Each row is where one point has got to under a steady rotation. How many steps took it there?
The counts run from 0 to 549.
[ 0.66 -0.36 -0.82  0.36  0.43 -0.46 -0.86  1.35  0.23 -0.76  2.56 -0.41
  1.05  0.03  2.11  2.01  0.01  2.24 -1.87  0.99 -3.20  0.82 -0.71 -1.11
 -0.24 -2.07  2.27  0.09  0.88  3.82 -3.94 -0.28  1.95 -1.79 -0.76 -1.93
  1.70  0.03  0.08 -1.82  2.79  2.78  1.44 -0.81  1.33  1.05  0.44  4.16
  1.98  2.60 -0.11 -0.62  1.35 -5.51]	451
[-3.67 -1.38  0.62 -0.69 -0.87 -2.00  1.81  2.91 -0.24  1.77 -0.35 -3.30
  2.25  0.21 -3.74 -3.14 -3.22 -1.84  1.63 -0.21  0.18  5.12 -0.85  0.84
 -1.84  1.83  2.90 -1.60 -0.98  2.32  1.25  3.95  0.09  1.90 -0.09  0.38
 -2.15 -0.83  1.33  1.09 -1.15  0.12 -0.39 -1.75 -1.70 -0.95  2.16  0.02
 -3.64 -1.62 -3.21 -3.21  0.60 -0.81]	392
[-4.08 -0.92  1.30 -1.04  1.50 -0.01  3.01  0.37  1.17 -0.18 -0.16 -2.44
  2.78 -0.38 -0.55 -0.06  2.89 -3.09  1.90 -2.40 -1.43  2.48 -0.98  2.73
 -0.93 -2.77  1.09 -2.02 -0.24 -3.12 -2.52 -1.55 -1.40  1.01  2.53  0.11
 -1.95  2.85 -0.58 -0.38 -0.78 -3.35 -1.44  1.93 -0.36  1.01 -0.83  1.78
  1.30  0.42 -2.99  3.21 -2.10  1.02]	360
[ 0.61 -1.63 -1.65 -1.81  0.01  0.03 -3.01 -4.59  1.18 -2.38 -2.56 -0.05
 -1.15 -3.95  0.75 -1.50 -0.99 -4.63 -1.02 -2.73  2.10 -1.25  0.87  0.65
 -0.39  0.61 -0.36  1.27  0.44 -1.58  2.49  3.09 -3.55 -0.75  1.82  0.45
 -1.42  1.00  0.67 -2.01 -1.65  0.79 -2.28  0.30 -2.32  1.58 -1.00  0.96
 -2.30 -2.24  3.52 -0.07 -2.48  0.52]	296
[-3.68 -2.18 -2.10 -0.36  1.85 -1.91 -1.53  3.56  0.72  1.46  2.68 -0.36
 -1.05 -0.80 -2.18 -3.41 -2.47  2.09  2.92  1.11  2.74 -0.22 -1.98  1.89
  2.22 -0.79 -0.31  2.30 -1.11  2.16 -1.69 -1.74  1.44 -0.20 -4.25  0.88
  3.62  0.89 -0.99  0.08  2.11  0.37  2.53 -1.51  0.60 -1.48 -1.94  2.46
  0.44 -0.94 -0.97 -3.34 -0.62 -1.71]	278
[-0.02 -1.89  2.23  1.77 -1.54  1.88  1.02  1.68 -2.38 -1.39 -0.71 -1.41
 -1.87  0.86 -0.42 -1.34 -2.05 -1.45 -0.18 -1.86  1.82 -3.28  1.18  5.19
 -2.42 -3.30 -0.85  2.41 -0.35 -3.37  1.75  0.89 -1.18 -1.28 -0.70  0.00
  1.58 -2.40 -1.55  1.96 -1.70  3.79  1.64  0.55  0.33  2.77 -0.78 -0.12
 -1.37 -1.08  4.13  0.07  1.93  0.86]	97
[-1.92 -0.10  1.12  2.12 -0.33 -1.47  4.08  0.60  0.49 -0.01  0.72 -2.37
  1.75  3.33 -0.45 -0.25  0.90  0.38 -0.53 -2.05 -1.52 -2.87  1.21  1.55
 -3.20 -2.28 -1.86 -2.08  1.21  0.26 -1.43 -0.96 -2.35  1.88 -0.09  0.71
 -0.18 -1.93 -0.15  3.22 -2.03  2.10  6.17  0.57  1.32  2.98 -3.88  0.11
 -2.82 -1.18  1.25 -0.10  1.56  3.51]	327
[ 3.47  1.45 -0.38  0.62  1.22 -1.19 -2.97 -0.09  3.86 -1.43  3.14  2.35
 -0.61 -2.24 -1.42 -1.08  0.17  0.83 -0.38  3.40 -1.18 -1.90  0.63  0.01
 -0.76 -2.00  0.56  1.33  1.93  3.19 -2.01  1.54  2.78 -0.99  0.33  0.29
 -0.52  2.98 -0.91 -1.29  3.30 -2.44 -2.07 -0.08  0.42 -0.91  1.95  3.14
  0.09 -1.12 -0.25 -0.37 -0.58 -5.27]	253
[-1.74 -1.49 -0.27 -0.82  0.06  0.30 -1.51  0.39  1.90 -2.33  0.96  3.93
 -0.17 -2.33 -1.01 -3.41 -1.26 -1.28  1.89  0.72  2.84 -0.08  0.66  3.58
  2.96 -0.01 -1.97  2.16 -1.58  1.46 -2.73 -0.92  2.37 -0.09 -0.72  2.37
 -1.34 -0.67  0.62 -2.82  2.58 -0.61 -2.86  2.07  0.65 -2.26 -3.02 -0.04
 -0.32 -1.30  0.90 -2.12 -0.28 -2.92]	48
[-0.02 -1.05  4.28  0.23 -2.38  3.37  3.79  1.61 -0.38 -1.38 -0.53  1.21
  3.37  2.20 -0.79 -0.17  3.27  2.10 -1.83 -0.84 -2.42 -2.14  2.72  2.25
 -0.62 -1.82 -1.17 -3.78  0.90  1.90 -0.78  0.00  0.27  2.78  0.66  2.44
 -1.93 -0.37 -1.47 -0.49 -0.02  1.82  0.74  3.59  2.72  0.17 -3.45 -2.99
 -2.00 -0.79  0.34  0.16  2.16  1.13]	129
[-0.28 -0.66 -0.72 -4.47  0.26  1.05 -0.90 -0.75  1.28 -0.28 -2.08 -1.60
  0.25 -0.17  3.27  0.56  4.85 -1.41  1.85 -1.78  1.78  0.77 -2.75  0.31
  0.53  1.67 -2.11 -1.48  0.76 -1.28  2.72  0.90 -1.61  3.57  1.68  0.07
  2.03  0.64 -0.79 -1.22 -3.08  1.03  0.54  0.22  2.30 -0.08  0.33  2.87
  2.12  1.95 -2.17  2.72 -0.75  4.22]	155
[ 1.79 -2.35  2.36  1.53 -3.19  4.33 -0.02 -0.20 -0.78  1.46 -0.53  0.57
  1.23  3.44 -1.70  0.46 -0.51  0.13 -2.54 -0.89 -2.39 -1.88  3.34  2.17
 -1.50 -0.60 -0.30  0.19 -1.97  0.81 -1.29  0.69  0.69 -1.88 -0.11 -0.28
 -1.18 -1.97  0.22  3.49 -1.16  1.73 -0.82  4.13 -0.49 -0.92 -0.20 -3.22
 -0.12  0.01  3.77 -2.12  2.47 -3.85]	435
[ 2.01  1.05  0.57  1.83  1.22  3.00 -2.19 -0.35  1.03  3.13 -1.81  0.23
 -0.22 -1.18  1.17  2.51  0.12 -0.23 -3.94 -2.03 -1.16  0.51  2.89  3.95
 -1.50  2.84 -1.18 -0.82  0.68 -1.85  2.38  4.93 -0.32 -0.36  3.76 -0.05
  1.09 -1.33 -2.27  1.20 -1.06  0.25 -2.35  2.90  1.80 -0.81  2.36 -2.23
  0.04  1.18 -2.07 -0.60  0.84 -0.39]	349
[-1.16  2.32  1.14  2.97  0.18  0.08  1.65 -0.72 -4.73 -3.16  0.76  0.00
  0.59 -2.86  0.82 -0.46 -4.54 -1.46 -0.36  1.74 -2.63  1.73  2.22 -0.67
  1.65 -0.03  2.89  0.87  0.02 -1.03 -3.25 -2.10 -2.75 -3.12  0.08  1.71
 -1.61 -1.58  2.89 -0.55  2.23  0.25 -1.71 -3.23 -3.99  0.63 -1.52 -0.62
 -0.63 -2.14  0.02 -1.65 -0.43  1.71]	424
[-1.70  3.10  3.20 -0.89  0.18  0.25  3.58  0.29 -1.89  0.50 -3.83 -2.03
  3.30 -1.97 -0.18 -0.61  0.32 -0.89 -0.52  1.36 -1.29  2.44 -0.30 -6.14
 -0.49 -1.57  2.74 -0.04 -3.17 -1.42  1.74  0.62 -1.58  2.95  0.76 -3.23
 -0.99  0.84  0.26  1.35 -0.12 -3.74 -0.45 -0.34 -2.05 -0.83  2.25  1.29
 -0.61  0.04  0.65 -0.29 -2.02  0.27]	308
[-1.30  1.24  0.28  0.95  1.51  0.43  3.97  2.40  0.28 -1.10  0.63  2.13
 -0.28  0.50  1.76  2.74  0.49  1.98 -0.40  2.53 -1.74  1.83  1.70 -4.14
 -0.35 -0.47 -2.67  0.10 -2.14  3.64 -3.85 -1.56  1.26  3.38 -4.22 -0.58
 -1.78 -2.69 -2.08 -1.60  1.20 -1.00  2.99  2.41  0.89 -0.24 -3.05  1.90
  0.17  3.16 -0.45  0.39  4.43  0.52]	334
[ 0.41  0.60 -0.36 -1.82  1.23 -0.41 -0.87  1.57 -0.39  1.20  1.58 -1.18
 -1.46  1.69 -0.09  1.83  1.38  2.44  3.04 -0.22  1.22  1.64 -0.71 -0.01
 -1.40  1.43 -0.14 -0.83  0.41 -0.50  2.14  1.63  1.13  2.70  0.53 -0.15
  1.86  1.14  2.65  4.10 -1.84 -0.79  0.79 -2.06  1.26 -2.16  5.39 -1.00
  2.51 -0.47 -5.82  2.29  0.05  3.16]	147
[ 0.15  0.50  3.54 -0.40  0.43 -1.20  2.77  4.80  2.18  2.09 -1.90 -0.24
 -1.06 -0.41 -4.02 -1.99 -0.62  2.98  0.49  2.79  0.27  0.47 -0.56 -0.76
 -0.52  0.23  2.12 -0.60 -1.71  1.45  1.73  4.23  2.96  2.20 -2.50 -3.53
  1.06 -0.09 -4.43  0.05 -0.82 -2.06 -0.38  0.02  1.13 -2.81  3.29  0.26
  1.01  2.01 -0.44  0.68 -0.51 -0.29]	394
[ 1.06  0.68  0.06  1.74 -1.78  2.37 -1.27  0.09 -2.11 -1.70  1.63 -0.80
  1.56  0.79  1.83  0.71  0.74  0.57 -1.06 -1.82  2.48 -1.00  1.11  1.47
 -2.33 -1.52 -1.17  0.65  0.15 -0.57  1.82  0.28 -0.19  1.21  5.37  3.24
  1.75 -0.90  5.79  3.37  2.40  2.34  1.83 -1.48  3.18 -1.03  0.60  0.53
 -1.18 -3.03 -0.15 -3.69  0.40  2.59]	13
[ 2.03 -0.24 -1.13 -1.01  0.07  1.22 -3.64  1.90  1.93  2.50  0.54 -0.73
  0.59  0.28 -0.48  0.78  0.31  2.53 -0.25  2.86 -0.55  0.64 -0.23  0.41
 -0.14 -0.27  1.69 -0.05  0.14  2.30  1.59  3.48  3.37 -0.06  1.60 -1.42
  2.36  1.27 -0.56  0.63  0.31  0.27 -1.58 -0.45  1.42 -2.38  5.45  2.87
  1.43  3.10 -2.68 -0.84  1.67 -3.93]	144
[-0.83  0.13 -0.51  2.67 -0.34  1.54 -1.08 -1.13 -2.72  2.76 -0.03 -1.14
  0.14 -1.00  1.72  2.58 -1.24 -2.28 -2.45 -1.96 -0.91  1.22  2.92  5.10
 -1.43  2.13 -0.41 -0.62  0.74 -2.14  1.26  3.41 -1.84 -1.57  4.55  3.94
  0.54 -0.96  1.14  2.08 -0.66  0.53  0.00 -1.37  0.08 -0.40  2.03 -2.23
 -2.13 -1.38 -3.60 -0.32  1.15  0.32]	348
[-1.63 -0.20  2.22 -0.79 -2.89  4.43  1.85  0.28 -4.99 -3.19 -0.71 -2.49
  0.85 -0.95  2.08  0.52 -0.01 -1.36 -0.29  1.32 -3.30  0.55  2.54 -2.08
 -0.57 -4.24  4.13  1.77  0.12 -1.77  1.04 -0.32 -2.38 -0.16  0.45 -1.15
 -2.05  0.19  0.45 -0.57 -1.44  0.37 -1.68 -0.91 -3.88  2.67  0.89 -0.24
 -1.31 -0.73  1.59  2.44  0.48 -0.91]	428
[ 0.12 -1.48 -1.85  1.50 -2.21  2.72 -2.35  0.89 -1.40  1.36  1.04 -2.75
  1.82 -0.50  0.66  0.76  1.31  1.19 -3.94  0.73 -0.81 -0.70  3.04  4.37
 -1.24 -0.40  0.80 -2.90  2.73  1.55  0.26  3.43 -2.01 -1.30  1.79  3.40
  1.02 -0.25 -0.65 -0.58 -1.46  3.62  1.30 -0.39  1.65  2.71  0.65  0.23
 -2.54 -0.61 -3.35 -0.99  3.65 -1.62]	460
[-1.59 -0.52 -1.28  0.85 -1.31 -0.62 -0.95  0.51 -2.57  0.80  1.62 -1.51
 -0.36  0.62  0.12 -0.66  0.61  0.93  2.12 -2.11 -0.91 -0.08 -1.22  5.65
  0.76  2.90  1.92 -1.63  2.12 -1.07  0.84  0.97 -1.59 -2.90  2.65  3.53
  1.89 -1.47  1.96  1.64  0.08  4.59  2.12 -4.44  2.98  0.29  1.15 -1.56
  0.70 -1.06 -3.78 -2.12 -1.31  4.74]	150
[-3.13 -0.52  0.53  0.18  0.51  2.25  0.86  2.44 -1.45  0.82 -1.96  0.56
  2.72 -4.35  0.45 -1.41 -0.93  2.50 -1.00  4.39 -0.39  0.42  3.32 -4.27
  1.19 -1.92 -1.07  0.02 -1.82  1.66 -1.65 -2.22 -2.02  3.15 -4.74 -1.44
  0.41  0.62 -2.50 -1.52  0.64 -1.74  1.72  2.08 -1.19 -0.02 -2.31  1.32
 -2.52  0.74  0.67 -0.93  2.37 -1.30]	419
[ 0.38 -2.01 -2.18 -1.19  0.92  1.34 -4.13  1.14  2.19  2.75  4.10  1.53
  0.21 -1.36 -1.85 -0.18  0.03  1.49  0.49  2.40 -0.68  0.58 -0.04 -1.26
  2.38 -0.61  0.00  0.27 -1.24  2.38 -4.06 -1.84  2.20 -0.85 -2.28 -0.63
  0.76  3.18  0.39 -0.53  2.12 -2.49 -2.35  2.50  0.57 -2.56  1.08  1.26
  2.49  0.14 -3.51 -1.03  0.49 -5.68]	366
[ 0.87  1.19  2.12 -0.76 -0.72 -1.38  1.72  2.53 -2.50 -2.82  2.87  1.90
  0.36 -1.27 -2.55 -3.30 -2.14  3.57  2.41  5.38  0.92 -0.32 -1.15 -4.16
  1.61 -1.19  1.46  0.83  0.32  2.50  1.01 -0.77  1.48  1.33 -2.26  1.84
  0.67  0.84  2.75  0.85  1.01 -0.43  1.51 -3.69 -0.24 -0.82  0.67  0.49
 -1.05 -3.17 -0.31 -3.62  0.52  2.77]	508
[-0.67 -1.94 -1.56 -2.27 -0.28 -0.09 -1.51  1.49  0.96 -2.50  1.28  1.62
 -1.85 -0.07  1.50 -2.71  2.35  0.99  3.29 -1.16  3.24 -1.74 -1.44  3.99
  1.99  0.26 -2.94  0.33  1.71  0.21 -1.23 -2.55  1.03  1.17 -2.15  1.28
  1.40  0.05 -1.73 -1.44 -0.77  2.06  1.24  0.55  3.35 -0.52 -5.36  2.16
  1.40  1.21  1.20  0.08  0.84  2.46]	157
[-2.76 -1.88 -2.81 -1.32  0.65 -0.40 -1.69 -0.60 -0.21 -1.90  1.48  0.49
 -0.71 -0.95  2.10 -1.99  0.73 -2.15  4.63 -2.52  1.74  0.79 -2.73  3.79
  1.38  0.95 -1.41 -0.52  0.00  0.46 -1.29 -2.15 -1.05 -0.26 -0.92  4.04
 -0.56 -0.26  1.68 -1.07  0.04  2.38  0.49 -0.90  1.31  0.66 -5.07  1.10
  0.31 -1.99 -1.69 -1.15 -1.19  3.78]	158
[-3.43 -0.36  0.18 -0.68 -1.42  0.27 -3.33  1.96 -2.80 -0.09  1.69 -1.56
  2.19 -2.11 -2.27 -3.57 -2.12  0.63  0.90  3.71  0.39  1.38 -0.65  0.16
  2.37 -1.30  3.93  1.73 -1.12  0.29  0.48 -1.10 -0.44 -0.93 -0.22  0.45
  1.25  0.83  2.24  0.57  2.10  0.08 -1.46 -2.55 -1.21 -3.63  1.13  0.25
 -1.90 -2.76 -2.14 -4.84 -1.88 -2.01]	57
[ 1.33 -0.29  0.17  2.26  0.10  2.70 -3.28 -0.39  0.87  2.91 -3.22  0.19
 -0.74 -1.69  1.97 -1.08 -1.80  0.67 -2.51 -0.38  2.94 -1.83  2.27  2.47
 -0.21 -0.57 -2.49  2.68 -2.36 -0.22  1.08  2.35 -0.33  0.04  0.77 -0.96
  3.51 -1.63 -1.70  1.58 -0.09  1.57  1.40  1.69  2.53 -2.49 -0.71  1.67
 -0.09  1.43  4.77 -3.33  1.02 -3.61]	100
[ 1.77  1.72  1.44  0.46  2.20 -1.73 -0.92  2.22  0.93  1.65  1.72 -0.35
 -0.99 -1.90 -3.06 -0.84 -0.37  1.77  1.00  2.16  0.09 -2.34 -1.54  2.69
 -0.48  0.18  1.19 -0.35  1.89 -2.75  0.75  3.39  0.02 -1.11  1.28 -0.86
  2.35  3.24 -1.94  2.79 -0.09 -3.52 -2.26 -0.53  0.95 -1.19  4.65 -0.10
  2.02 -2.29 -2.64  2.22 -4.40  1.63]	482
